m =
[[131 142 130 126 135 138 148 133 137 127 142 143 134 131]
 [141 129 146 156 128 143 123 132 121 142 146 137 138 130]]
Give the entry in the top-right corner.
131
The largest entry in the first row is 148
Give the first entry of the largest entry's row.
141
The entry just left of the largest entry: 146
Give the top entry of the column that holds the largest entry.
126
Give the fourth-last entry, reading row by row.
146
The smallest entry in the last column is 130
Give the top-left entry.
131
The third entry in reading order -> 130

Questions about the row below.
1) Give the third entry from the left.
2) Give the second entry from the right.
3) Give the fifth entry from the end.
4) Give the last entry.
5) Give the entry just left of 107.
[124 132 144 153 117 123 128 117 155 107 124 128 115 127 135 149]
1) 144
2) 135
3) 128
4) 149
5) 155

Read these off the table that follows. Indices start at 0.
1) The entry in row 0 and column 0?
2) The bottom-left entry?
3) The smallest entry?
4) The entry just right of 127?
5) The entry in row 0 and column 2?
6) The entry at row 1, column 0?
[[128 128 129 140 150 151 151 151]
 [128 128 129 138 150 151 151 151]
 [128 128 131 144 150 151 151 151]
 [128 129 139 150 151 151 151 151]
 [128 128 128 128 128 134 148 151]
 [128 128 132 145 150 151 151 151]
 [128 128 128 128 131 144 151 151]
 [128 127 128 128 128 128 134 148]
 [133 147 151 151 151 151 151 151]
 [128 128 128 129 130 142 150 151]
 [128 128 131 144 151 151 151 151]
 [128 128 129 139 150 151 151 151]
 [138 150 151 151 151 151 151 151]
 [128 128 128 128 130 142 150 151]
 [128 128 128 128 131 143 151 151]]
1) 128
2) 128
3) 127
4) 128
5) 129
6) 128
